Each named turn below is shown by a few rows before and after it. Which turns, in which order, take the first row of each later pair to the second? The first pair is answered.
turn B:
[10,12,-3,4,-8,-6,-4,5,16,-6,-1,2,0,6,-6,4,-4,-3,3,-5,-3,-23,-4,-5,-12,-2,-6,19,-8] -> [5,13,-1,7,-13,-10,-4,2,11,-3,6,-2,3,7,-8,5,-3,5,2,-10,-9,-17,3,8,-14,-3,8,18,-17]
[5,5,-9,9,-6,-2,7,-13,-15,-5,-2,-11,12,4,-19,18,8,-13,-13,5,-2,-16,5,13,-24,6,-12,11,-9] -> [8,11,-9,6,-5,2,5,-7,-5,-3,-4,-7,14,-1,-18,18,2,-18,-13,6,3,-15,8,8,-24,9,-21,16,-5]
[2,-10,16,1,0,7,-5,-6,12,-3,-4,-8,-3,17,-13,-1,0,4,6,15,-15,6,1,0,-3,-4,1,9,-3] -> [-1,-8,12,4,0,1,3,-6,2,5,9,-11,2,16,-16,1,4,9,-2,8,-13,12,4,12,-8,-4,-1,-2,-1]
[16,-8,22,-4,-10,8,0,2,3,4,6,2,1,11,-5,9,8,7,-8,10,-6,2,-4,-12,-15,1,-19,-5,8] -> [15,-9,25,2,-11,8,-5,-3,12,-1,2,1,0,18,-1,5,8,8,-1,13,-3,-3,-4,-11,-14,-3,-13,3,-2]
turn H:
[10,-8,17,0,-6,4,5,-2,9,2,-9,-1,-4,6,9,3,3,2,-1,20,4,-9,3,-13,-4,-8,-10,7,0] -> [6,-3,11,2,-9,5,-2,2,11,-4,-14,1,-3,2,12,-2,2,-6,5,14,5,-15,-5,-12,3,-10,-5,10,-2]
[9,-3,26,-2,-9,14,7,5,4,12,-4,-8,3,19,-1,-9,-3,7,-3,4,9,10,6,-5,-17,9,-16,1,12] -> [7,6,10,-1,-6,10,-8,14,10,-2,-15,-6,6,9,-6,-7,-10,-10,13,-3,14,-18,-2,-12,-10,18,-18,10,12]
[6,-8,-26,5,21,-8,-5,9,-11,-3,10,8,9,9,-18,1,-6,7,10,-12,15,7,4,-16,5,11,12,9,-15] -> [3,-11,-27,6,19,-10,-5,8,-11,3,5,5,9,13,-16,1,-2,7,11,-10,13,13,11,-7,4,10,27,4,-19]
[-13,-8,8,-1,-3,-3,-6,4,-3,0,14,-4,0,12,-11,3,5,22,5,9,-11,11,1,3,-15,9,0,7,-15] -> [-12,-1,0,-9,-1,-7,-8,6,-3,-5,8,3,0,6,-11,7,3,9,11,7,-4,-2,-8,-7,-14,11,-11,16,-14]
turn D:
[12,-16,19,4,8,7,4,-2,6,2,-3,-1,1,28,3,13,0,25,-3,29,3,3,13,-5,-28,5,-23,9,-8] -> [11,-18,16,6,5,7,5,-3,9,1,0,1,-5,25,4,12,-1,24,2,24,0,0,13,-2,-25,4,-19,13,-11]
[12,-6,34,-2,-17,17,1,-11,8,4,-1,1,-8,20,13,5,7,8,-14,15,-11,-4,6,-8,-31,-3,-9,0,0] -> [8,-8,34,4,-17,17,0,-12,9,4,2,-4,-8,23,11,3,12,16,-12,15,-11,-4,5,-3,-31,-10,0,-2,-5]
[-5,11,6,-2,-13,-12,-10,0,-6,11,11,7,6,-5,0,4,-1,4,-6,-2,-7,-5,-6,0,1,0,-14,-10,5] -> [-5,8,6,-1,-11,-15,-9,0,-9,9,12,4,6,-7,-3,1,4,8,-5,-1,-6,-8,-2,11,-9,1,-5,-12,1]
[-1,3,-9,-2,0,-8,-3,5,4,-2,1,-4,0,-7,1,1,-1,-12,6,-2,2,-10,-4,-3,2,2,-2,2,0] -> [1,3,-9,2,0,-9,-3,0,4,-3,-2,-5,3,-7,1,3,-3,-9,1,-4,3,-11,-5,-5,2,-1,0,1,-1]
turn X:
[0,3,-7,4,0,-7,-15,2,2,-6,4,-7,-1,0,-5,-2,0,2,5,-5,2,-16,-1,-7,-11,8,-2,6,-5] -> [0,7,-4,-2,-8,-6,-9,-3,1,1,5,-5,-4,-3,0,-2,-4,0,0,-8,-6,-19,0,-7,-11,4,-9,2,7]
[8,-7,-2,3,3,11,2,-3,9,0,-7,-6,-8,16,12,-7,4,-1,3,6,3,10,3,-4,15,-8,30,0,-9] -> [13,-8,0,4,-4,11,-1,-2,16,-4,-10,-3,-9,16,14,-6,2,-5,5,10,2,-1,1,-4,6,-8,25,7,-9]
[-6,0,10,-6,2,7,6,-2,-15,10,21,1,6,-6,0,5,4,15,-3,-1,7,16,4,-6,-10,8,-13,-14,3] -> [-5,-3,9,-2,8,1,2,-2,-12,1,21,-1,5,-3,-7,4,2,17,6,0,15,15,5,-12,-8,10,-12,-7,-13]
Then:
(2 to 3 turns a pair)
[5,-6,16,12,0,7,-8,2,15,-1,-6,1,-6,8,-5,8,1,8,3,20,1,-8,1,-20,-9,3,-21,11,-8] -> [-7,6,-12,6,6,-14,2,3,-10,13,16,-3,8,-8,-9,9,2,6,-16,-6,-4,3,8,7,0,-1,-14,-22,3]
H then B then B
[2,0,-4,-6,0,7,1,3,-1,-1,-4,10,-2,-14,0,2,-7,-22,-9,2,-2,-12,3,1,11,13,-12,7,10] -> [2,-6,5,-9,0,11,7,0,-8,8,2,4,-3,-7,-2,4,-4,-13,-17,3,-8,2,3,3,0,11,-18,6,15]
H then H then H
[0,1,6,-10,-8,7,0,4,11,1,-14,-2,-16,8,8,-4,-2,-5,-2,13,-6,0,1,-5,2,-2,8,7,7] -> [1,6,0,-11,-5,-3,0,6,8,-4,-11,-6,-16,-5,-2,0,-6,-12,2,10,-4,-13,-4,-13,-5,2,-9,16,9]
B then H then H
[-3,11,-4,-3,-17,-7,0,2,-1,7,9,3,-2,-14,8,3,-4,-17,-9,-20,-13,-11,1,11,1,-10,2,-14,19] -> [-2,1,-7,1,5,2,-6,7,6,-11,-10,13,0,-14,4,-3,-9,-17,17,-6,8,-5,-15,-13,24,-3,11,8,2]
X then B then B
[-5,-13,8,-8,-11,-4,1,1,-9,4,19,-7,-2,8,-3,11,10,9,3,13,-5,10,-6,2,-3,7,-14,2,7] -> [-8,-13,12,-4,-14,-3,-2,-3,-2,-2,9,-3,-5,17,-2,10,17,11,12,13,-3,6,-7,6,-2,1,0,5,0]
B then B then B
[12,11,3,5,-11,-10,1,-6,6,5,7,-4,5,-3,-11,9,4,-6,-1,1,-14,-19,0,2,-24,-7,-12,0,2] -> [3,4,-12,6,10,-14,1,-3,-3,-5,8,-9,9,-2,-21,10,7,5,17,1,0,-2,-5,1,-12,-3,1,0,-20]
X then X then X
[0,-6,-8,9,-9,-20,4,2,1,-3,9,-10,8,10,1,7,5,7,0,15,5,-11,2,15,-7,-4,11,10,-16] -> [11,-2,-3,-3,-3,-8,5,8,4,2,7,0,11,1,2,9,-1,1,-5,26,14,-11,-2,-8,-8,7,-20,18,-2]
H then B then B
